A single turn carries every row of the set below to another of its rows. Some are shown first; where does it send the rows asked next?
z789: [ 15.2  11.1  17.8  -1.9  -0.9 -10.8  -5.0  11.8 -21.9  15.3   0.4  -4.2
  -2.2  -0.8   8.1  -3.5  -0.5  -4.9  22.3 -12.3   0.8  -6.7  -8.0  -3.4]
z282: [-19.9  16.4  -4.6 -10.3  -6.2  -6.5  -5.9   9.3  -7.2  15.0 -12.3 -13.8
  -4.0  -5.7  -4.7  12.9  -2.2 -10.7  14.4  -2.6  -3.8 -25.3   6.6 -18.7]
z353: [ 18.1  11.6  17.4  12.0   2.7   1.7  -7.9   4.2 -14.5  16.9   8.0  11.5
  -6.9   3.9   8.7  -4.2   3.6   1.6   0.0  -4.4   6.6   2.3 -10.4   2.6]
z946: [-18.5   2.2 -22.7   6.4  -7.0  -0.3   1.4   4.1  17.3  14.8  -4.9   1.3
   9.1  -6.2  12.4   7.2  -3.4   4.9   6.9   0.0  -3.9 -13.1   3.3  -3.9]
z463: [ 21.3  20.0  14.6   8.7  -8.1  -1.0 -15.8  15.4  -8.9  14.9  -4.6   2.7
 -11.5  -3.1   4.9   7.9   3.1  -1.6   4.1  -4.4   2.6  -7.9  -3.2  -2.1]
z772: [-13.0   1.8  10.8  -7.5   7.3   7.3   0.9  -2.6 -25.5   3.5  18.2  -3.8
  -4.4   3.5  -1.1 -11.2   4.3 -12.3  -2.8  10.3  11.4   8.7  -2.3  -9.1]
z137: [  7.0  22.3  10.4   6.4   0.5  -7.7   6.3   3.6 -28.6  10.4   6.7   9.6
 -14.4  17.3  -9.2   0.4  -0.3  -6.5  11.1  -5.0  -5.5  -1.6 -18.1   2.3]
z40: [-13.3  15.1 -15.7   6.4  -5.1  -2.8  -6.3   8.7   8.5  17.1 -11.0  -1.5
  -4.2  -5.4   6.2  17.6  -6.7   1.3   5.5  -6.0  -5.3 -25.3   1.3  -9.8]
z847: [-21.4  -8.8 -13.1 -11.9  -3.0  -1.5   7.0  -2.9   3.6   8.8   6.6  -0.3
  20.7  -5.2  10.4  -5.9   0.2  -1.7  17.2   3.3  -2.5  -1.6   2.1  -4.8]
z61: [-32.9   8.3 -23.2  -0.7  -8.6  -6.9  18.8  -4.7   1.9  13.0  -1.6   5.9
   5.9   9.1  -7.5   4.1  -2.9  -1.7  14.1   4.4 -12.4  -9.1  -2.6  -1.1]
z722: [-15.3  -8.1  -0.8 -14.0  -4.2   6.3   3.2   0.1  -8.1  -0.1  13.0  -4.5
  12.0  -3.7   4.6 -11.3   6.1  -7.8   6.0  16.3   6.5  13.9   5.8  -4.8]
z725: [  3.4  22.9   0.5   6.6  -8.6  -2.7 -14.6  13.8  -2.4  14.1 -12.7  -2.3
 -12.7  -5.1   0.7  18.6  -1.3  -2.6   2.6  -3.2  -1.9 -21.9   2.5  -9.9]
z80: [-19.6  -5.7 -15.9   3.6  -9.3   6.7   2.5   1.4  14.8   6.4   3.0   1.4
   8.7  -6.0  10.3  -4.6   3.5   3.3  -2.2  13.8   4.1   3.8   6.5  -2.1]
z131: [ -2.3  13.0  -6.7 -20.5 -14.5   4.9  19.7   1.1   9.7  14.7   6.3  -1.2
   1.9  -2.2   9.7  -8.9  11.6  -4.3   1.6   0.1  13.3  16.0   4.4  11.4]
z987: [ 14.3  12.6   3.1  -2.2 -17.7 -17.5  -8.6  11.6   0.6  -3.5  -6.7   4.0
 -16.9   5.5  -0.4  16.6   2.1  -2.9  18.9  -4.0 -11.2 -14.2   4.6   3.5]
z85: [  1.2  22.4  -2.9  -0.8 -22.6 -13.5   0.6  16.5  -5.4   5.0 -18.1  -4.8
  -5.2   2.6 -10.2  14.3   2.3  -6.6  22.4   2.6 -14.6 -13.7   0.6   0.6]
z588: [ 16.1  22.5   6.1   4.2 -11.4 -15.0   2.2  13.7 -15.8  10.5  -7.5   3.9
  -6.5  10.9  -4.9   7.5  -0.3  -3.7  25.2  -8.0 -13.8  -9.7 -12.9   5.4]
z200: [-28.1   3.3 -23.0   5.1  -7.6 -14.7  10.9  -3.4   8.3   4.4  -0.4  -2.7
 -16.1  10.7   0.3   9.2  -5.1   0.7  10.4  -3.2  -9.0 -17.8   5.7  -3.0]
z384: [  1.1  31.2   0.8 -19.2   2.8   6.4  13.2  -1.0 -12.1  15.4  15.6   6.9
 -17.9   9.0   2.9   3.2   3.0  -9.3  -7.7 -11.2  14.8   2.1  -7.8   3.6]
z134: [ -3.0   4.6   8.1  11.6   6.8   7.7   0.7  -4.0 -13.6  15.6  15.6  11.3
  -8.4   6.6   4.1 -10.8   3.1  -0.8 -11.7   4.7  10.9   8.7  -8.0   0.1]
z491: [-29.4   5.0 -17.1  -9.8   0.1  -5.5   3.4  -1.7   1.3  17.9  -1.4  -2.9
   9.5  -2.9   4.1   6.1  -6.2  -4.3  17.0  -5.2  -5.6 -21.1   1.8 -13.2]
z116: [  2.4  10.9  16.4   0.4   2.5  -9.4   0.8  -9.7 -15.1  11.4  14.3  18.7
 -24.4  18.9  -6.9   0.4   5.1  -3.5   0.5  -4.0   1.2  -3.0  -5.1   3.1]
z492: [ -4.5  30.8 -15.8 -17.8 -13.9   0.2  12.0  16.0   5.4   8.6  -7.3 -16.7
 -17.1  -3.2   3.9  13.2   1.9 -11.2   1.0  -6.4   8.2  -8.8   6.6   0.3]
z661: [ 18.4  11.9  13.3   1.8  -3.8 -16.7  -3.4   1.2  -9.9   8.0   5.5  16.7
 -18.3  15.1   0.6   9.9   2.1  -0.1  16.4 -12.2  -7.5 -10.3  -7.2   5.8]
z768: [ 16.1  29.2  -3.6 -15.8  -0.9  -1.3  11.2   7.4  -6.5  14.3   9.3   6.9
 -11.6   5.1  13.8   7.7  -0.9  -3.5   8.4 -21.2   7.7  -2.7 -11.3   7.7]
z871: [-21.7  -8.6 -16.4   4.2  -9.4 -14.9  18.5  -7.3  13.2   8.8   5.8   4.3
  -3.0   9.7   7.6  -6.3   1.6   5.0  13.5   3.3  -6.2   0.1   4.4   7.4]
z893: [-17.2  -1.9  -4.1   6.4  -0.8  12.5   3.5  -2.6  -1.7   8.2  11.1   4.1
  -1.9   0.8   4.6 -10.7   5.8  -2.1 -13.6  16.1  10.5  10.7   2.9  -1.9]
z784: [ -7.7   2.5   2.4  -4.0 -13.5   2.7  13.3  -2.9 -11.5  -0.7   9.0   9.3
   3.6  11.0  -8.8 -12.5  10.1  -5.5   4.1  20.7  -2.9  20.0  -2.7   7.8]
z423: [-24.8  19.6 -16.4  -2.6 -16.8  -9.0   7.8   6.5  -0.2   8.3 -15.0  -4.7
  -6.4   5.1 -14.6  13.3   0.1  -7.8  12.2   7.3 -14.2 -17.0   2.6  -5.9]
z318: [-11.9  12.1 -10.6  -1.4 -15.0 -15.1  -1.1   8.6   3.9  -5.3  -9.3  -6.7
 -22.7   5.3  -5.4  19.6  -1.9  -5.4  10.0   2.6  -9.5 -20.6   9.4  -5.2]
z321: [-18.9  -1.3 -13.9  -2.9 -10.7  -4.4  20.6  -6.8   1.4   7.5   6.0  10.1
  14.6   9.5  -2.0  -9.5   4.1   0.7  14.5  11.7  -9.2   9.3  -4.6   8.4]
z214: [  1.9   9.5  15.1   0.0  12.2  -2.2   0.6   0.4 -30.0  12.9  15.8   0.5
  -8.3   6.8   5.5  -8.5  -1.9  -8.3   8.1  -7.7   6.9  -1.0 -11.8  -6.1]
z347: [-19.9  25.9 -23.9 -13.4  -4.4   0.4  22.6   4.6   6.2  19.5  -0.8  -9.8
 -14.3   1.8   7.4   7.1  -2.1  -7.6  -0.2 -10.2   8.2  -9.6   1.3   1.3]
z821: [  5.5  16.3  10.7  -9.7 -11.0 -10.0 -10.4  17.5 -12.9  10.9 -12.9 -14.5
  -2.9  -8.0  -1.5   7.7   3.2 -10.0  20.5  -4.4  -1.8 -15.6   4.7  -9.7]
z642: [ 18.1  28.5  -7.3 -18.6 -13.7  -1.9   8.0  18.1   4.1   5.5  -3.6  -6.5
 -10.2  -2.7  12.6  11.2   3.4  -6.2  11.2 -12.2   4.5  -2.9   0.1   7.6]
z388: [-10.0  -9.9   1.1   0.2 -16.0  -9.1  13.6  -8.1   7.1   3.6   7.6   5.5
  -5.7   8.5  -1.1 -13.2  12.2  -0.7   5.1  14.8   1.2  15.4   9.1  10.2]
z862: [ -2.4  24.5   0.6 -22.9  -8.6  10.9  13.0   1.1  -4.4  11.2  10.5   1.5
 -13.3   2.2   1.7  -3.0  12.4 -10.9 -11.4   3.5  16.6  13.3   3.8   7.1]
z516: [-12.3  15.6 -20.6 -13.3  -5.7  -0.4  26.1  -1.1  12.1  22.5   5.5  -1.2
   0.1   1.6  15.6  -4.3   1.5  -1.6   6.9 -11.9   9.5   3.0  -2.0   9.7]
z940: [ -9.1   1.3  14.0  -2.7  -8.1  -5.3   5.4 -10.5  -8.1   3.9  12.8   9.9
 -19.8  14.0  -9.4  -9.3  13.7  -6.7  -6.8  13.6   7.1  10.6   5.4   4.9]
z240: [ -2.9  14.9  10.0   1.0  -3.7   1.6   8.1  -0.4 -27.7   2.1  11.3   8.0
 -12.5  17.0 -14.8  -5.9   7.0 -11.1  -0.7  12.4  -0.3  11.9  -8.6   1.5]

z871 moves to z987
z893 moves to z40
z768 moves to z131
Where do these go?
z321 moves to z85
z789 moves to z722

